(in the rows, 128 means zero)
The rows of Y fall into 4 groups, which share some directions, and each row is roughly a mix of its group's hidden directions, except one row that fits no group.
Y (109 x 11):
[[162 127 154 139 166 174 155 110  87 165 133]
 [ 99 145 149 145 100  71 111 178 147 104 127]
 [103 147 170 129 143 158 119 158 142  66 102]
 [149 113 130 143  91 143  87 192 165 126 125]
 [154 152 136 144 106 137 210 109 145 134 125]
 [118  95  60 138  99 119 147 134  95 163 124]
 [121 123 102  76 117  88  88 125  93 158 154]
 [141 161 131 109 167 143 141 152 102 122  59]
 [129 154 137 106  79 172 105 176 100 140 113]
 [ 72 119 148 173 105 104 149 160 100 120 151]
 [ 91  99  94  87 152 114  80 137 119 134  92]
 [148 131  69 139 119 126 137  80 158 161 161]
 [136  72  87 138 140 133 174 143 112 171 124]
 [165 164 110 166 152 179 101 142 136 125 159]
 [132  80  84 113 137 110 117 157 174 131  88]
 [148 102  62 115 111 122 146 131 134 107  75]
 [ 98 122 101 172  94 162 137 128 126  89  83]
 [151 140 148 172 195 127 155 113 129 152 152]
 [155 153 143 110 104  72 158  96 150 116 164]
 [142 145 180 176 176 128 155 105 126 127 105]
 [133  95 169 124 152 125  98 184 116  88 111]
 [107  97 146 149 150 139 163 162 107  91  77]
 [ 90 140 101 106  98 107 101 170 160  94 102]
 [156 109 139 177 131  85 120 170 115 104 166]
 [114  72 132 136  92  97 151  92 170 124 111]
 [ 95 137 156 139 106 173  87 176 102 145 121]
 [ 99 162 155 150 139 114 113  74 101 131 174]
 [122 133 108 122  98  64 121 127 171  91 155]
 [158 154 173  72 138  91 103 123 141 112 114]
 [100 107 124 123  82  77 106 113 129 163 168]
 [102 142 127  85 112 128 183  79 139 113 102]
 [138 164  93  68 131 154 113  83 132 148 129]
 [152 179 102 111 157 189 104 119 126 138 130]
 [117 147 122 106 134 173  73 129 129 186 118]
 [ 73  93 104 133 123 100 141 140 163 122  80]
 [ 62  95 115 131 113 136 170 119 110 104  98]
 [131 115 184 177 146 112 162 149 110 161 146]
 [ 61 163 148 114 111 120  91 120 100 144 111]
 [120  89  90 168 146 162 174 148 126 124 100]
 [ 84 176 164 119  87 132 153 133 114 141  93]
 [118 161 168  87  87 103  82 118 123 108 117]
 [ 94 156 161  95 111 144 144 152  86 128  80]
 [166 133 122 103 151 176  98 106 164 153  91]
 [146 138  65 131 166 110 131 136 127 153 180]
 [104  92 131 181  96 182 150 113 134 131 114]
 [158 106 131 139 153 154 145  58 105 154 145]
 [159  85 125 102  76 126 133  86 144 160 111]
 [116 192 116 110 139 128 154 136  80 103 161]
 [175  84  85  95 150 151 143 155 125 120 108]
 [146  97  77 150 114 106 163 108 102 165  99]
 [161 160 107 172 153 126 135  86 154  93 100]
 [155  96 127  74 138 101  77 142 142  99 112]
 [146 172  91  79 130 117 114 106 103 133 173]
 [120  99 125 172 123 104 178 137 122  70 137]
 [100 151 124 116  96 150  54 129 111 110 105]
 [120 140 203 137 150 164 121 131 157  97 130]
 [ 81 130 130 140  91  78  91 148 150 100 111]
 [156 123 190 142 146 141 138 163  98  86 142]
 [108 158 142 132  84  96  68 144 130  95 139]
 [118  94 170 175 138 137 154 161 139 109  85]
 [ 84 145 115 113 103 115  97 177 146 100  87]
 [125 170 106  90 125 143  86 141 118  94  79]
 [122  92 115 137 109 103 165 143 173 135 186]
 [ 74 179 156 150  94 112 114 103 130 148 136]
 [118 114 149 125 147 111 161 160  93 118  60]
 [106 167 139 122  99 118  62 142 113  98 100]
 [146 146 150 106 142 173  96 119 160 174  89]
 [111 164 125 139 103 112  94 134 116 167 192]
 [ 94  98  98 109 111 169 143 180 160 144 138]
 [134 101 123  96 121 151  89 194 116 119  95]
 [139 161 132 126 155 200  98 135 140 156 104]
 [125 138 136 174  84 116  91 146 180 141 151]
 [112 133  86  90  66 124  90 133 133 101 124]
 [152 147 175  83 135 124  94 114 165 127 168]
 [170 122 125 172 166 163 139 153 134  82 113]
 [106 133 198 154 124 114 101 168 126  98 125]
 [122 111 151 122 186 164 147 175 147 122 158]
 [152  92 108 137 111 124 120 178 188 127 102]
 [154 154 128 110 140 101 171 193 152 112 139]
 [112 135 141  81  84 143  90 141 151  80 114]
 [151 173 156 127  99 122  97 166 119 111 179]
 [167 140 137 103 105 178 169 164  97 126 111]
 [136 162 135 121 122  72 141 184 153  94 126]
 [ 84 167 197 147 115 114 119 132 107 116 127]
 [151 103 100 182 126 138 168  88 131 143  94]
 [ 85 147  94 133  89 145 103 152 121  77 107]
 [133 156  95 108 140 196 103  98 144 151 118]
 [130 143 114 180 151 176  95 169 108 129 149]
 [101 161 120 101  73 157 110 155 116 158  97]
 [145 182 131 111 124  80  99 136 126  81 106]
 [170 145  96 120  85 165 176 132 142 153 123]
 [130 135 127 120 141 105 180 200 157 122 126]
 [137 114 164 182 140 121 167 163 133  85 113]
 [124 120  97 157 108 161 138 122 152  75  76]
 [ 82 112 143 117 122 105  98 172 147 121  73]
 [151 107 111 160 180 158 171 136 158 108 107]
 [115 161 115 106 129  91 123 170 145  89  76]
 [ 99 161 126  86 101 144 125  79 152 171 127]
 [163 139 140 119 150 169 171 177 119 152 159]
 [119 168 197 110 115  99  97 116 112 115 111]
 [105 105  64 123 140 132 148 184 106 119 117]
 [134 151  89 120 160 169  84 153  85 138 143]
 [ 95 110 139 119 110 188 120 162 158  84 130]
 [130 133 159  89  97  66 117 112 139 166 143]
 [156 134 108 152 193 109 154 124 123 163 162]
 [169 133 169 162 146  93 158 103 110 139 167]
 [136 112 115 174 115 102  98 125 193 133 158]
 [178  71 110 129 157 127 133 161 156 103 120]
 [119  96 116  98 117  92 181  97 125  86 107]]

In each list below, one row fits none of the groups, and each other row fits one group, some only roughly. Which row is it?
  * k914: [141  86  94 149 145 126 164 134 117  64 115]
  * k286: [125 178 119 142 121 168  88 131 128 173 166]
  * k878: [119 129 124 120  91  74 170  90 142 107 163]
  * k259: [128 149  88 146  78 138 109 110 161 173 157]
  * k833: [103 117 144  91 103 144 106 102 158 181  90]
  * k85: [140 119 177 172 118 110 126 106 112 150 186]
  * k780: [146 110 104 120 113 133 108  52 134 124 169]
  * k281: [108 144 140  89 149 136 150  68 146 174 143]
  * k541: [123 155 151  59 109  96 119 104 127 166 121]
  * k887: [107 144 107 207 114 137 137  95 101 133 128]
  * k410: [190 115 154 161 140 142 156 139 127  93 166]
  * k296: [110 116 133 109 105 126 134 184 152 127  62]
  * k433: [132 154 154 112  77 123  86  97 138  90  95]
  * k984: [143 136  84  87  83  87  93 108 118 141 131]
  k281
  * k70: [169  91 129 109 184 137 140 131  91  95 143]
  * k674: [119 103 155 192 129 160 161 101 119 162 131]
  * k678: [116 133 109 139 149 197 155 108 141 101  87]
  * k575: [174 161 109 116 128  70 121  85 122 146 113]
  * k76: [119 107 174 162  85 173 152 125 120  99 110]
  * k553: [139 145 114  66  90  87  88 120 123 139 143]
  * k899: [ 95 108 121 177 110 121 103 175  97 139 166]
  * k366: [166 145 153 140 145 152 106  72  79 137 139]
  * k176: [159 164 101  95 133 113  93  81 125  88 115]
  * k779: [119 101  80 109 123  94 157 114 184 102 130]
  k76
  * k465: [157  89 146 137 145 175 165 137 102  88 104]
  * k321: [133 160 185 165 130 118  92 124  81 125 111]
  * k78: [180  90 110 131 123  78 125 117 147  95 158]
  * k235: [123 132 115 182 121 113 138  90  94 181 153]
  * k231: [105 154 124 117 110 118 191 112 150 152  78]
  * k164: [126 170 160 142 115 105  99 148 123 172 179]
  * k785: [117 171 155 175 138 145 164 166 101 108 149]
  * k704: [141 113 173 157 140 178 129 120  89 171 141]
  * k449: [190 156  86  95 144 128 108 102 129 114 152]
  * k721: [134  92 124 201 137 140 124 163 128  91 126]
  * k967: [ 97 101 117  97  89 104 134 168  90 130  89]
  k465
  * k954: [142  99 167 123 141  70 134 173  99 114 108]
  * k39: [177 162 135 151 166  93 130  77 138 133 125]
  * k694: [ 91  76  88 122 126 106 143 101 175 129 116]
  * k343: [122 128 172  78 114  82 157 119 134 138  87]
  * k645: [126 104 124 130 118 193 129 127 105 185  98]
  * k829: [185 144 108 104 152 129 138  67 111 119 144]
  * k320: [115  99 137 132 170 141 163 189 113 113  96]
  * k290: [123 115 142 171 164 145 136 187  96 101 109]
  * k40: [140 116  71 132 120 110 159 104 186 152 115]
  * k292: [ 98  94 132 180 127 153 170 136 136  89 101]
  * k425: [110 139 181 171 120 173 129 113 149  91 111]
  * k291: [ 96 149 162 102 147 125 177 112  85 118  92]
  k645
  * k925: [126 121 179 166 114 136 128 154 114 158 186]
  * k997: [107  91 131  74 113 111 151  94 140 146  81]
  * k659: [120 127 144 111  97 146 114 196 128 124  76]
  * k497: [161 149  88  95 121 101 125  90 162  92 153]
  * k269: [160 151 181 151 137  85 159 163 118 132 149]
  * k360: [152 197  97  97 118 140 159 156 141 132 124]
  * k182: [121 124 155 140 122 174 129 131 156  66  84]
  * k8: [ 93 144 129 151 152 183 107 172  93 135 112]
  * k928: [166 133 135 146 121  63 140 141 121  95 173]
  * k879: [144 136  49 103 139 125 111 155 145 108 152]
  * k603: [131 100 157 110 175 118 169 146 110  91  90]
  k360
  * k199: [129 152 130  66 101  84 138  88 130 149 145]
  * k986: [122 124 166 184 133 164 145  92 143 156 161]
  * k961: [122 132  97  90 150 158 166 172 145 135  83]
  * k747: [107  96 146 163 101 122  97  76 121 145 170]
  * k605: [184 141 152 111 133  91 115  78 157 138 111]
  * k486: [ 99 133 121 132  74 124  60 107 127 116 149]
  * k203: [129 132 156 182 126 115 144  95  97 186 138]
  * k889: [141 133 136 114 197  95 163 162 103 143 123]
  * k172: [ 73 132 143 107 128 118  66 150 106 130  98]
  * k985: [162 136 168 111 102 101 107  68 126 161 128]
  * k611: [124 103 123 167  99 107  80 143 137 166 173]
  * k907: [136 111 112 187 157 127 178 123 106 149  93]
  * k245: [124  90 131 157 114 164 101 164 134 158 182]
  * k846: [136 140 162  90 117  64 110 124  90 153 117]
  k245
  * k479: [164 113 115 129 161 131 142  52 106 144 124]
  * k753: [117 130 105 117 107  76  99 129  96 143 188]
  * k819: [ 70 152 134 119 103 148  92 166 117  98 154]
  * k325: [125 167 142 196 150 115 137  88 104 126 111]
  * k338: [ 94 117 132 142  98 114 133 204 155 129 151]
  * k917: [119  91 128 103 189 104 157 128 119 100  90]
  * k13: [115 181 111 142 129 189 102 124 131 158 155]
  * k278: [145 142 176 128 153 136 145  60 143 156 117]
  * k62: [106  69  89 140 129 135 156 121 114  84  98]
  * k848: [ 88 148 145  85 129 144 103 139  67 131 102]
  * k934: [123  88  73 103 122 167 128  84 147 136 144]
  * k294: [108 145 103 136 111 175 100 123 167  73 144]
  * k413: [113 106 151 195 145 173 166 126 126 136 119]
  * k719: [ 67 110 129 135  93 159  75 141 127 135 114]
  * k103: [118  98 113 165 144 188 146 130 143 103  84]
  k278
  * k223: [127 148 110 120  61 160 102 162 141 163 121]
  * k807: [173 181 161 120 136 135 134 178 107 122 147]
  * k399: [ 87 127 173 121 147  95 151 145 123  98  77]
  * k279: [124 150 184 161 128 127  89 123  77 137 105]
  * k207: [131 123 139 175 146 205 117 136 105 112 132]
  * k58: [144 133 133 114 135 208 129 150 101 160 148]
  * k844: [151 151 103  83 138 195 130 160 118 135 128]
  * k810: [112 163 148 176 171 154 133 140 138  79 115]
  * k677: [105 106 138 118 118  65 121 160  75 134 147]
  * k344: [ 83 169 128 112 129 168 101 142  97 174 129]
  * k139: [101 127 149 144 151 168 121 158  93 152  71]
  * k764: [136 138 191 174 116 106 113 141 107 149 165]
  * k528: [180 155 117  90 167 148 172 152 123 126 121]
  k207
  * k709: [172 164 176 136 147 142 140 160  91 144 153]
  * k60: [127 110 166 117 173 108 178 134 112  94  91]
  * k811: [142  96 123  97 154 138  68 164  95 105 133]
  * k375: [186  98 112 127 129  89 147 108 156  84 134]
  * k770: [ 75 115 107 119  81 131  96 170 160 116 134]
  * k642: [129 124  97  93 151 144 111 160 151 136 196]
  * k720: [181 117  86 133 129 129 134  86 167  97 151]
  * k107: [167 133 122 119  86  56 116 104 136 115 132]
  * k856: [155 148 142 123 148 144 196  94  90 116 144]
  * k73: [153 175 109  88 123 136 160  81 157 106 139]
  * k507: [169 162  98  85 157 165 127 109 105 115 100]
  * k309: [118 144 172 148 101 138 100  87 135 159 178]
  * k488: [121 111  68  83 122 171 114  91 141 131 129]
  k107
  * k613: [115 162 154 140  97 139 102 107 142  70  88]
  * k929: [115 134 163 124 102 131 143 187 138 119  69]
  * k322: [120 120  65  85 156 131 112  90 100 144 127]
  * k136: [ 99 129 115  63 144 154 122 111 106 148  80]
  * k783: [147  69 134 130 115 129 164 109 120 189 125]
  * k100: [120 135 166 131 113 148  65 174 100 113 142]
  * k820: [ 91 102 147 165 109 110 150 182 157 140 154]
  * k397: [149 118 204 144 155 117 153  98 129 152 116]
  * k586: [161 138  68 113 160 171 102 109 117 110 139]
  * k838: [174 117 166  75 111 117 114  98 167 128 129]
  * k96: [ 95 122 150 195 122  83 136 143 135 108 155]
  k96
  * k416: [ 79  89 139 154 128 125 161 177 145 154 108]
  * k686: [ 97 144 131  59 116 128 139  83 133 153 104]
  * k547: [111 146 161 132  91 156 104 114 151  73  91]
  * k266: [156 153 115  97 111 185  83 108 111 118 154]
  * k569: [138 122 178 170 146 141 124  94  79 161 126]
  * k872: [132  84  81 116 118 168 144 156 156  95 103]
  * k166: [134  94 108 150 136  91 161 123 193 125 101]
  * k131: [111 122 142 138 136  86 174 133 175 119  76]
  * k352: [108 100 137 170 158  79 140 137 140  74 125]
  * k263: [ 97 132 114 136 135  80 172  72 153 139 116]
  * k540: [132  93  95  76 176 132 130 125  91 125 101]
  * k815: [142 172 134 110 151 114 108 126 146  62  93]
  k352
  * k549: [155 128 100 163 125 102  96 144 123 126 197]
  * k827: [ 96 112  65 123 126 143  95 129  83 138 157]
  * k901: [117 123 167 160 178 170 141 143 135 147 171]
  * k529: [137 163  99  85 113 124 153  68 147 118 155]
  * k464: [134  78 134 142 123 119 180 120  99 175 100]
  * k882: [142  82 125 121 150  86 135 106 178 162 100]
  * k318: [143 206 155 125 147 168 133 143 124 142 132]
  * k339: [132  97 124 187 138 175 136 132 168 115  98]
  * k776: [130 123  81 124 126  81 135 124  95 180 163]
  * k24: [169 108  80 107 135  84 110 124 106 102 163]
  * k892: [167 121 126  98 124 102  79 110 160 178 138]
  * k133: [120 152 113  96 173 123 113 183 133 108 172]
  * k472: [138 151 157 138 113  81 116  80  95 172 137]
  * k590: [156  90 135  56 137 117 146 155 138 132 101]
  * k672: [117 132  89 115 152 111 171  61 128 149 119]
  k882
  * k906: [161 147 177 149 157 155 144 156  87 160 132]
  * k448: [112 140 116 141 127  90 101 113 143  50 113]
  * k481: [118 179 129 135 147 205 133 121 137 137 113]
  * k933: [110 167 187 178 124 132 116  94 119 118 116]
  * k178: [160 119  99 107 101 131 123 107 169  89  75]
  * k391: [125 182 126 117 125 117  91 126 145  63 108]
  * k404: [166 125 147 143 119 115 161 137 137 138 205]
  * k87: [104 133  48 155 132 116 139 150  97 129 135]
  * k969: [150 103 127 104 114  53 116 138 110 128 166]
  * k89: [ 91 122 140 135 155 175 147 157 104 115  73]
  k448
  * k204: [159 109 116 157 131 163  67 138 160 163 131]
  * k274: [ 88  76 110 153 115 108 121  73 151 139 124]
  * k119: [113 182 175 157 160  97 126 124  96 118 111]
  * k919: [118  86 136 171  89  79 117 136 138 132 168]
  * k427: [114 166 175 181 159 156 133 110 138 104 134]
  * k504: [155 151 120  75 155 133 164 102 126  90  92]
  * k48: [140  98 106 117 123 138  57 177 146 129 119]
  * k903: [155 125 165 117 150  83 120 181  88 119 112]
  * k287: [119 107 160 153 136 147 173 183 129 168 143]
  * k595: [124 164 159 126 111 156  95 116 165  70 109]
  * k141: [ 82 138 154 179  97 117 121 138 129 165 165]
  * k265: [128 163 111  77 105 105  77 143 128  90 121]
  * k16: [141 171 161 163 104 101 106 176 157 118 142]
  * k958: [117 105 125 137 144 139 107  65 101 136  71]
  * k201: [127 182 163 119 173  81 115 137 101 134 134]
  k16
  * k594: [130 152 133 110  99  67 113 111  85 137  88]
  * k964: [127 123 108  94  55 131  89 103 147 122 139]
  * k718: [100 118 132 174 107  94 120 163 100 125 181]
  * k216: [110 128 111  87 133 153  68 140  75 136 129]
  * k409: [101 148 181 138 109 111 100 156 128 185 139]
  * k444: [165  93  93 148 169  93 119 154 161 121 151]
  * k563: [151 146  78  92 122 163 155  97  94 156 137]
  * k120: [121 136 123 111 116 208 105 159 106 154 134]
  * k965: [105 166 155 132 125 135  81 159 102 114  75]
  * k536: [ 71  76 107 138  91 135 116 134 164 140 135]
  * k597: [164 182  99 119 133 124 113 117 118 120 190]
  * k490: [ 67  85 141 161 100 148 100 134 122 151 122]
  * k160: [ 75 141 163 154 108 103 114 165  96 155 148]
  k444
  * k97: [139 121  57  86 111  88 114 145 121 130 136]
  * k658: [167 121 116 120 163 109 159  59 128 127 107]
  * k438: [108 128  79  62 122 122 138 144  98 148 155]
  * k15: [103 153 115 104 164 176 146 142  82 109  98]
  * k516: [125 116 155 107 123 146 162  88 163 131  66]
  * k564: [143 143 104 103 145 143 186  77  92 139 133]
  * k624: [103 143 133 126  95  66 161 106 116 119 172]
  * k726: [157 138 121  62 115  91 128  83 147 139 141]
  * k618: [110 172 184 130 171 104 115 157 102 120 138]
  * k913: [154 112 157 110 121  56 165 129 130 100 126]
  * k640: [137  61 120 110 103 146 160 135 119 179 126]
  * k863: [123 135 163 142 156  93 194  94 128 107 116]
  * k881: [ 61 147 108 142 109 132 143 138  84 130 166]
  k438
  * k980: [135  60 148 152 124  88 150 140 144 101 101]
  * k105: [134 135 119  90 129 145 197 128 105 134  81]
  * k252: [113  95 134 175 166 172 167 140 129 153 145]
  * k996: [108 125 115 137  72 102  77 140 128 144 173]
  * k476: [ 82 102 150 162 107  99 141 183 151 139 133]
  * k503: [122 128 118 120 150 167 104  83  99 139  67]
  * k768: [142  88 109 117 160 143 166 158 127 173 169]
  * k179: [108  83 119 154 109  74 130  84 154 129 151]
  * k209: [164 151 167 150 164  83 173 141 114 128 126]
  * k999: [194 107 112 124 116 174 119 169 132 118 144]
  * k862: [108 132 183 172 110 136  85 130  88 147 134]
  * k793: [142 118  94 107 176 130 154  71  95 130 148]
  k996
  * k162: [ 80 147 129 114  88 133  84 159 133 151  87]
  * k113: [140 146  86 141  87 151  87 118 144 164 168]
  * k71: [182 155 106  83 151 174 142 131 118 123 149]
  * k875: [139 159 100 157  83 138 109 102 162 166 162]
  * k821: [173 128  88  94 137 139 141  72 136 119 162]
  * k675: [ 76 147 115 101 109 115 149 114 131 155  68]
  * k845: [118 120 125 137 163 121 138 182  72  90 109]
  * k299: [106 177 126 142  89 141  85 107 117 159 165]
  * k419: [120  79 108 135 109 163 105  65 150 129 115]
  * k431: [142  84 127 147 142 128 176 122 144  72  94]
  * k616: [112  87 110 111 153 156 155 192 122 147 149]
  * k303: [149 135 137 106 159 129 119 137 151 148 208]
  * k436: [162 116 121 104 131  60 160 117 109  90 139]
  * k12: [135 104  72  77 130 141 129 169 144 120 159]
  k419
  * k567: [ 88 113 137 152  95  71 122 159 163 113 146]
  * k592: [ 98 131 157 149  84 178 106 116 153  89 116]
  * k205: [152 132  86  79 146 176 159 156 149 131 136]
  * k539: [102 174 167 135 139 171 174 127 136 120  97]
  * k170: [ 98 118 154 116  86  96 100 159  87 134 165]
  * k554: [114 102  89  73 154 129 140 132 111 133  73]
  * k79: [138 111  86  83 115 143 114  69 158 147 117]
  * k482: [109 114 124 174 103 144  84 140 140 171 170]
  * k730: [137 138  91 142 144 171 173 100 137  75 121]
  * k626: [159 136 169 143 123 155 136 148 107 154 194]
  k170
  * k798: [123 141 112 129  68 137 105 102 153  80  94]
  * k460: [133  99  64 129  73 122 119  94 122 143 126]
  * k487: [ 97 139 117 135 155 192 140 145  94 103  92]
  * k312: [145 153 139  99 133 168 132 116  54 130 151]
  * k544: [127  93  82 107 115 128 158  96 167 132 173]
  * k851: [139  99  95 189 134 151  92 155 124 121 161]
  * k832: [176 132 170 136 143 148 182 142 101  97 136]
  * k886: [174 136 120 176 103 134 139 110 171 132 172]
  * k538: [175  99  85 143 112 128 151  79 153 146 110]
  * k159: [151  91 123 116 142 153 158 176 176 117 159]
  * k22: [118 123 146 157  84 119  77 169 172 129 137]
  * k443: [108 183 142 131  91 123 156  94 159 143 164]
  * k146: [118 162 173 138 108 130 111 200 110 124 133]
  * k619: [164 125 152 118 163 148 183 121  84 100 138]
  * k17: [ 57 148 117 121  96 157 122 112 110 166 134]
  k159
